In the rows, 128 means zero.
Each path is a new rotation, seen through one point. The rows after it are directions, each followed by how far the rotation turns it, in deg/step (0 if it stays put).
Each turn is a multiple of 5 degrees from 10 to 175, or 0.
Each row of a path follows its step; steps can be skipped.
path 1
step 0: [114 120 138 129 126 125 126 126 125 141 131 115 121 134 125 129 131 138
 124 131 132 116 111 137 134 127 117 125 126 120 120 131 126 118 129 134
 133 118 134 128 133 136 125 138 120 157 117]
step 1: [128 116 115 115 123 132 126 133 143 133 135 125 145 124 125 129 108 123
 131 139 134 131 135 131 134 128 138 123 131 134 115 120 122 135 142 120
 134 140 120 122 128 142 126 137 123 120 128]
step 2: [128 140 117 139 130 138 127 125 131 138 130 116 134 139 139 119 129 130
 130 125 142 124 128 146 124 118 128 123 119 121 121 132 123 126 128 146
 128 122 143 144 126 122 137 112 128 127 122]
step 3: [117 135 130 119 123 120 131 117 118 129 131 117 130 119 129 127 133 117
 125 139 124 130 115 140 133 128 138 133 147 146 123 115 127 130 128 117
 137 122 138 119 113 141 125 128 127 137 126]
step 4: [126 131 118 126 114 127 125 142 125 131 117 135 137 130 141 121 121 134
 150 123 141 120 144 137 137 140 127 124 127 128 129 116 126 127 124 128
 137 132 134 124 140 115 140 135 124 128 136]
step 5: [127 137 132 131 124 124 125 125 127 124 150 126 123 145 128 140 125 130
 129 144 111 129 132 148 121 119 125 123 128 132 129 121 125 130 127 121
 113 119 142 144 125 120 121 133 134 128 126]
step 6: [127 131 113 124 127 128 136 135 114 133 130 131 128 131 109 140 123 125
 146 121 140 123 113 128 125 118 129 135 136 135 126 134 137 137 118 118
 144 121 131 118 139 134 133 131 123 130 130]
step 7: [139 120 126 137 141 121 124 136 138 123 133 127 134 129 139 120 115 130
 120 131 123 108 124 140 132 126 114 135 135 136 132 117 121 134 131 128
 125 141 126 140 138 120 131 126 127 137 146]
step 10: [140 134 120 128 134 125 121 132 139 137 143 113 142 134 138 114 130 127
 139 122 129 129 132 115 132 127 125 144 139 115 129 120 133 123 129 126
 131 126 136 140 117 120 116 140 131 135 129]
step 11: [124 134 118 138 133 119 127 128 114 126 128 144 137 128 121 121 126 121
 127 140 129 129 128 149 130 129 141 136 133 122 134 132 117 127 120 133
 119 115 115 123 121 140 139 137 138 123 117]
Directions:
[124 126 124 126 129 122 131 130 128 128 125 128 127 126 127 128 129 127
 128 126 129 124 127 125 134 130 128 129 128 130 125 131 126 129 131 126
 128 129 131 131 128 126 122 129 127 128 130] -> 120
[132 129 127 130 132 122 128 126 128 129 128 129 129 128 128 129 128 132
 127 126 128 128 133 128 126 128 128 130 126 125 123 122 132 128 129 130
 127 135 132 127 129 128 128 127 129 126 128] -> 130
[127 129 127 125 126 127 126 131 127 128 130 131 130 127 132 129 126 128
 128 128 129 128 128 123 131 123 124 128 127 131 133 127 130 128 131 131
 129 130 128 124 128 132 131 129 123 126 131] -> 130
[124 127 125 126 128 127 130 126 135 128 127 128 126 128 129 128 124 125
 130 131 130 128 130 131 127 130 128 130 128 124 133 126 126 128 128 133
 124 129 127 127 130 127 125 131 131 124 130] -> 115
path 2
step 0: [120 120 126 131 124 130 122 142 121 140 128 114 125 122 124 127 122 137
 133 115 114 135 124 120 115 131 131 120 129 118 118 122 139 117 138 133
 135 118 126 120 122 136 147 123 120 129 125]
step 1: [115 117 121 132 111 128 143 119 123 126 123 117 124 131 125 130 144 130
 135 131 127 141 142 129 129 123 127 119 120 128 127 131 132 118 127 130
 123 116 132 126 137 128 139 135 129 107 133]
step 2: [136 133 131 116 127 118 131 126 122 116 120 114 115 130 134 127 142 128
 134 129 118 119 133 136 118 119 110 135 113 118 123 127 137 130 123 130
 126 124 116 119 135 127 140 129 127 138 128]
step 3: [130 120 128 126 120 121 109 127 132 144 121 135 126 133 125 141 137 128
 130 120 127 132 125 119 123 115 121 127 122 126 127 127 132 136 129 127
 138 115 121 115 143 117 126 138 147 132 137]
step 4: [124 123 120 133 126 121 127 139 120 137 129 129 115 121 117 136 135 119
 134 126 126 134 133 124 116 123 123 117 124 132 127 128 120 136 108 125
 131 129 144 120 120 112 136 124 118 143 134]
step 5: [135 131 130 124 120 130 120 145 119 127 137 123 109 129 127 122 120 139
 126 124 127 131 141 129 135 132 118 121 122 126 121 135 113 122 134 127
 140 118 137 110 123 121 133 135 131 115 129]
step 7: [131 126 117 118 126 134 139 134 129 122 129 126 125 134 138 136 155 133
 131 117 135 136 128 125 127 123 114 124 134 136 123 138 123 122 117 137
 131 114 116 134 133 121 137 134 128 123 122]
step 8: [149 111 137 109 138 126 127 136 117 134 130 126 120 129 129 125 141 120
 129 127 119 120 137 125 130 120 129 124 128 127 131 126 144 135 126 119
 130 112 120 128 126 118 134 132 125 134 127]
step 9: [120 120 132 132 127 132 120 142 137 142 125 134 121 130 128 116 123 139
 130 120 138 131 126 123 114 124 134 111 126 116 125 133 136 124 115 120
 125 112 122 119 136 118 135 135 127 135 132]
step 11: [117 130 134 127 132 131 118 122 110 128 131 116 118 135 140 123 135 138
 129 126 119 138 130 142 132 128 111 131 126 122 120 135 128 115 131 118
 122 118 131 118 132 122 139 121 142 130 126]
Directions:
[126 132 129 130 126 129 130 131 125 131 124 128 128 130 132 128 131 125
 127 126 127 127 129 129 129 125 126 125 130 127 126 129 131 132 130 130
 129 122 130 123 128 125 130 127 125 127 131] -> 0
[130 130 130 134 131 125 129 124 129 129 131 128 127 122 130 127 130 123
 123 129 127 128 129 128 125 130 128 129 131 126 125 127 128 124 123 128
 127 127 126 125 127 128 131 128 129 130 126] -> 160
[130 125 126 126 130 128 128 133 129 134 129 131 135 128 127 129 127 127
 127 126 123 130 131 127 129 127 129 129 126 127 127 129 127 130 124 129
 125 128 125 128 122 127 127 126 130 128 130] -> 80
path 3
step 1: [133 134 125 138 132 123 131 138 118 138 126 117 123 123 119 124 140 113
 134 111 118 147 133 125 128 131 138 115 120 124 131 130 137 134 128 111
 128 127 128 124 127 126 120 127 138 136 131]
step 3: [132 125 120 125 149 132 120 134 119 135 126 131 115 122 117 132 125 131
 132 137 138 140 130 120 128 135 118 131 118 142 135 128 131 141 143 117
 132 134 126 123 130 135 141 126 141 129 125]
step 4: [126 123 132 128 133 120 140 129 129 125 124 135 133 133 125 134 124 143
 125 128 120 139 128 122 128 127 134 128 134 137 153 128 141 126 119 113
 113 128 134 131 125 118 122 144 130 125 142]
step 5: [135 127 112 126 119 127 121 134 120 123 127 127 124 141 125 124 121 136
 120 126 145 120 136 129 122 134 119 129 124 144 137 131 122 132 132 130
 125 143 140 113 138 131 113 124 124 118 127]
step 6: [139 117 129 135 116 137 124 134 125 130 127 114 117 113 132 132 121 142
 135 132 139 141 134 125 121 135 123 127 128 122 128 134 135 122 123 117
 123 122 139 130 119 126 127 143 129 144 132]
step 7: [117 124 139 113 130 116 130 132 118 119 132 127 130 132 120 124 127 126
 124 132 133 128 131 128 121 135 132 120 135 115 133 118 117 116 126 130
 121 152 145 130 136 130 118 134 123 137 127]
step 8: [142 120 117 130 128 124 131 117 126 132 125 127 138 113 119 134 121 126
 130 128 154 122 142 126 123 133 135 131 123 119 125 129 145 136 124 136
 132 139 128 134 127 140 132 128 131 128 127]
step 9: [130 121 142 135 133 138 134 115 131 112 125 123 124 138 126 128 128 123
 131 135 130 137 124 126 116 111 141 126 121 125 147 122 129 124 128 129
 134 131 128 133 131 135 125 139 120 148 125]
step 10: [147 134 115 119 132 129 135 118 131 131 123 139 131 137 125 119 131 115
 127 133 139 119 130 142 117 132 131 121 125 130 123 121 122 122 114 119
 137 140 134 131 134 119 134 128 132 128 141]
step 11: [138 135 137 136 117 152 127 115 128 124 123 127 122 136 118 140 128 131
 118 135 128 128 116 117 121 138 126 133 125 115 125 141 131 137 123 119
 131 132 125 142 123 134 125 130 129 121 125]
Directions:
[131 123 129 126 130 129 128 133 127 126 128 127 128 134 128 129 127 127
 126 127 126 128 132 126 129 133 131 131 127 128 129 127 127 128 125 134
 130 124 128 130 125 126 129 124 130 130 129] -> 0
[133 129 131 127 124 126 129 131 129 128 130 127 123 129 130 130 126 129
 127 128 127 127 126 127 132 131 127 123 125 130 125 134 128 126 125 126
 127 130 130 128 127 125 125 127 123 127 126] -> 60
[133 130 124 126 123 126 126 130 128 131 130 130 125 128 130 128 125 125
 129 131 132 131 129 125 127 130 130 129 127 125 126 126 129 129 133 126
 129 126 125 128 130 130 131 125 128 125 131] -> 145
[126 128 130 128 127 132 128 130 129 128 126 130 134 129 122 129 125 128
 131 127 128 128 125 125 126 131 129 128 128 133 126 131 128 126 133 126
 129 127 127 125 128 123 129 127 126 128 131] -> 40
